Y: rows in several groups, each row roughly a mix of its group's directions:
Y (123 x 11):
[[-21   6  34 -14   1  10  24 -26 -27   9 -19]
 [ 35  11  -6  -4   6 -44  16  16  -4  21   2]
 [ 20  19 -26  17  -6  30 -19  -8   3  24 -25]
 [  1  -1   2  -8  10 -18 -42  -5 -12  -1 -44]
 [ 14   4  12 -31 -23  13   0  35  29   1  16]
 [-42  -3  20 -16 -11  16 -28   1  20 -18  -8]
 [  4  42   3   9  -1   2 -16 -46   7  -4  -9]
 [ -5  18  20 -15   3  35  24 -36  -2   9  16]
 [-18 -15  -6 -29  -8 -27  15   8 -29  -5 -32]
 [ -1 -30 -16 -10  26  -3 -44  16  -9   8  -9]
 [  7  -2 -17 -39   4  24 -15  15  33  18  10]
 [ 32 -22   9  18  22 -33 -13  -6   9  -5 -24]
 [ 24   2  36   6 -10   2  15 -27 -12 -32 -16]
 [  9   6 -12 -17  31 -24 -12 -10   2 -45   2]
 [-39   1  12  -4 -41  19  -2   4 -20  -1  12]
 [ 18  -5  14  10  -5  -1 -21  15  35  32 -28]
 [ -9 -35   4   7   9  39 -12   2  -4 -31 -17]
 [  1 -22  20  -8  21  29  17  -6  18  38  -7]
 [-21  13 -27  30  -2 -29  20 -24  -6  11 -13]
 [  8   0   6   7 -25  16  13  30  44  11  15]
 [ 13  -3  -7 -14  30   0  -4  -4 -28 -42 -20]
 [ 17  -5  10 -46   5  -8   2   4  27  24 -20]
 [  3  13 -37   9  -3  20  11 -29   4 -21 -31]
 [  9 -32 -12  -9  -2 -15   0 -28   9  12 -42]
 [-19  13   3 -11  -6  -2  30   0  -6 -24  47]
 [ 11 -24 -19  12 -22 -26 -15   3 -20 -38  -2]
 [ 21  -6 -14 -34 -26 -12  25  19  27   3   3]
 [-19  -2 -14  -8 -20  -9  -4   1 -19 -51  16]
 [ -9  12  -3  16   9  45 -10  -3   2  37 -17]
 [-38 -19  -6 -29  32 -14   0   8 -11   2  17]
 [ 28 -18 -15 -27  38   7  15  19   7 -11  -3]
 [ 30   1  28   0  17 -14 -11  11  19  21  33]
 [ -8   1 -17 -30  -6  51   9   9   2  -1  17]
 [  6  11  19  23  13 -18   1  -7 -23 -39  27]
 [ -8 -22  18   2 -17  10 -33 -14  35   2 -24]
 [ 14   5  -2   1 -16  22   0 -38  42 -13   4]
 [-18  -1  31 -13  31  -3 -38  14  -7  17  -5]
 [ 25 -13 -16  -2 -34   0   9  14  41  14  -5]
 [  9  -2 -11 -41 -28 -15   0 -27  26  -7   3]
 [ 15  -1  30   8   4   2  -7 -38  -6   8 -40]
 [  2  -2  26 -19   5 -27  27   2  23  29  21]
 [-36 -24  28 -30  -4 -13   3  14   4  19   9]
 [-17   3   1  30  18  12  18 -13 -27 -29  25]
 [-29 -38   2 -27 -15 -11 -18 -15 -19  -1 -10]
 [-23 -25  13  33 -36  -1  20 -10  -7   9   9]
 [  8   9  19 -20   4  -9 -54   6  -6 -12 -17]
 [-11 -12 -49 -23  11 -17 -22  -8  15  -3   0]
 [-17  -4  34 -21  -8  11  34  15 -27  10   9]
 [-19  35 -10  14  13  20  12  14 -26   4  31]
 [ 36 -21 -15 -43  -4  13   9   7  13  -7   6]
 [ -3 -23  25  -7  -8 -54   1  -2  10   1  10]
 [-36  16   2   6   0  -9   9  21 -46  -9   1]
 [  9  -3  10 -40   8 -25 -15 -13  10  24 -28]
 [  6  -2  27 -16  17 -14  -7  46  18  -5 -19]
 [ 11 -37  -7  16   3 -37 -14   3 -11   6 -28]
 [  1  29  35  -7 -15  10  23 -18 -24 -11 -19]
 [ 16  -5   0   2  10   5 -42 -18  31   6  29]
 [ 14 -14  16 -19 -14  27  17 -27  10  11 -34]
 [ -8  34  13  20 -22   4  24 -22   4  11  29]
 [ -3  12 -10  17 -22   3  37 -36  -8 -23  -6]
 [ -9  27 -24  -5   4  31   1 -38   7  11 -19]
 [ 11  -1 -31  -7  -1 -15  -9  38   8 -11  36]
 [ -2  24  -7   1   2 -25  33 -41  16  -4   8]
 [-30 -26 -10 -23 -34  -3   7  12 -13  -9  23]
 [-10   5  16  47  -3  -7   7   2 -37 -15  -3]
 [ 38  21  -1  28  20 -18 -12   4   0   9 -26]
 [-24 -16  16 -36  -1   4 -15  10 -25  -7 -31]
 [ 33   1  -7 -10  -6   2  36 -11  -8 -33  24]
 [-30  10  23   3  -1  -5  10  40   7 -20  26]
 [ 33 -12 -33   2  -1  29  -1  11 -14 -21 -20]
 [ 23  15   5   9 -20  15   9  -5 -13 -11 -50]
 [-28  10   3 -16   3  19 -18  35 -13  28 -20]
 [ 12 -33   8 -19 -23   6  -7 -12  43  -2  -8]
 [ 19 -29 -16 -14  15 -41  12  -7 -16   2 -18]
 [ -8 -36 -13 -32 -12 -15   0   6 -32 -19  -1]
 [-13 -12 -17  20  -6 -19   0 -26  13  27 -38]
 [  5  16   4  18 -23   7  25 -35  -7 -33 -15]
 [  6  11 -22 -10  27 -38   5   4  -4 -12  35]
 [ 12 -29 -20  -2 -11  43 -19 -12   7  -2 -19]
 [-18 -39  -3   9   2 -13   6  10 -17  11 -41]
 [ 25 -17  12  -7  -1 -14  -5  28 -17 -27 -35]
 [ 10  18 -17  13  22   3  29 -12 -31 -23  23]
 [-13  -1 -32  -7  22 -31  15 -25 -27  -7  -7]
 [ -5 -11   5  18  11 -47  -2 -32  -1  -6 -20]
 [ 16  -1 -29   5  23  19   9 -33  16   8 -29]
 [ 12  39  21  -3  27 -28  -9  14  14   6 -16]
 [-32  32 -26 -12  22  10  -5 -22   0  -3  21]
 [-39   6  13 -13  24 -23 -24  -9  -7  15 -20]
 [  1 -26 -38   3  17 -23   3   1 -24  19 -21]
 [  0  -7  -2  12   5  -9  17  44 -27 -29  16]
 [-16   5  28  -8 -15  -7 -39   5   1   4  37]
 [ 29   0  -3  35  -8 -25  14  28   3  22  11]
 [ 30  -4  -6  16  -4  14 -41 -19  27   9 -11]
 [-36  35  18  33  -7 -13   3   2   3  16   1]
 [ 21   4 -17  -1 -26 -15   7  48   5 -15  11]
 [ 33 -24   0 -12  10  19   6  12  -5  -9 -43]
 [ 12 -20 -13   2  10 -16 -28  29  22   7  33]
 [ 34 -25   3 -35   3  21  21  -2 -18 -10  -7]
 [  7  38  -7 -12 -13 -37  -3  16   5  30   3]
 [-14 -22 -30  35 -18 -13   6  19   8  22  -8]
 [ 27 -44 -23  -4 -19 -10  -9   7   4 -17 -16]
 [  0  -7  25 -25  -7  21 -21  -1  -4 -45   8]
 [ -7   2 -25  -7 -17  -8   2 -12  45  30 -17]
 [  2 -41  40   4   4 -24 -10  -8 -11 -15  -4]
 [  5  -4  22 -29 -17 -31  32  12   1  12 -21]
 [-37  10 -12 -25  -2  32   1 -24 -16 -14  10]
 [ -2  -9  -9  27   9  -6  11 -38   5  17 -38]
 [ 14   4 -17  30 -22   0  33 -15 -13 -30  11]
 [-34 -19 -11  19  -9 -37  15  19 -17  -9  -1]
 [ 11   8   9 -21   4  19  47  21 -19   6 -17]
 [ 27  -7   6   4  -2  18  14   8 -29 -40  23]
 [-13   4 -13   5 -11  17  29  -9  -6 -33  40]
 [-22  -4  12 -21   7  45 -12  20  18   4 -18]
 [-29  15  31 -20 -11  13  18  -8 -32   7 -14]
 [  0 -24 -35  33  -2   4   4 -29  20   0 -13]
 [  5  27 -37  -1  12  13  14  -8   1   6 -41]
 [ 31 -39   6  -4 -14   2  -2  27   0  17 -24]
 [-23   7  15 -14 -29  -2 -22  -2  38  25  -2]
 [ 29  15  -8  25  -1 -30   0  20   2   5 -36]
 [ -4  -2 -35 -12  22  27  27 -25   5  -6 -18]
 [ 20   4  -2 -11  17 -37 -10 -40 -12 -10 -16]
 [-33   8  21   5  -3  -2  15  35   6 -17  32]
 [  2  17 -21  22 -14   3 -31  -4  29  20  26]]
which group is each row in? (one row of each group first):
[ 13  25  -7  18 -18   3   7  26  21  40  10]
U
[ -2  -1 -10  40  10 -27   5 -28  21  23   7]
E
[ 26 -20  22   0 -12  28 -25  31  15  -2   6]
F

[ 15 -15  15 -26 -36  13   5  -7  30 -14 -18]
F
[ -3  -4 -14  -3 -19  -1  21 -14   0 -45  33]
U
[  5  13  -1  -2  -6 -57 -15   6 -16  17  -6]
U
[ 24 -15  14 -36   3   5 -13  28  -1 -25  21]
F
[ 10  22 -17  -2   9  35   2  18   9   6  42]
F
[-13  23  45  14  -2  12  21   6 -29   2   0]
F
[-20 -21  14   2 -23   6 -12 -14  -5  -3 -48]
F
[-15  -9   7  32  -5 -23 -31  19 -23  18 -16]
U
[-12  -5  -9  39 -27 -21  17  -7   7 -15  28]
E
[-29  -2  20 -36 -21 -22  -8  11  23  -9   9]
U
[-12  23 -11 -32  -9  17 -32 -19  12   1 -26]
U
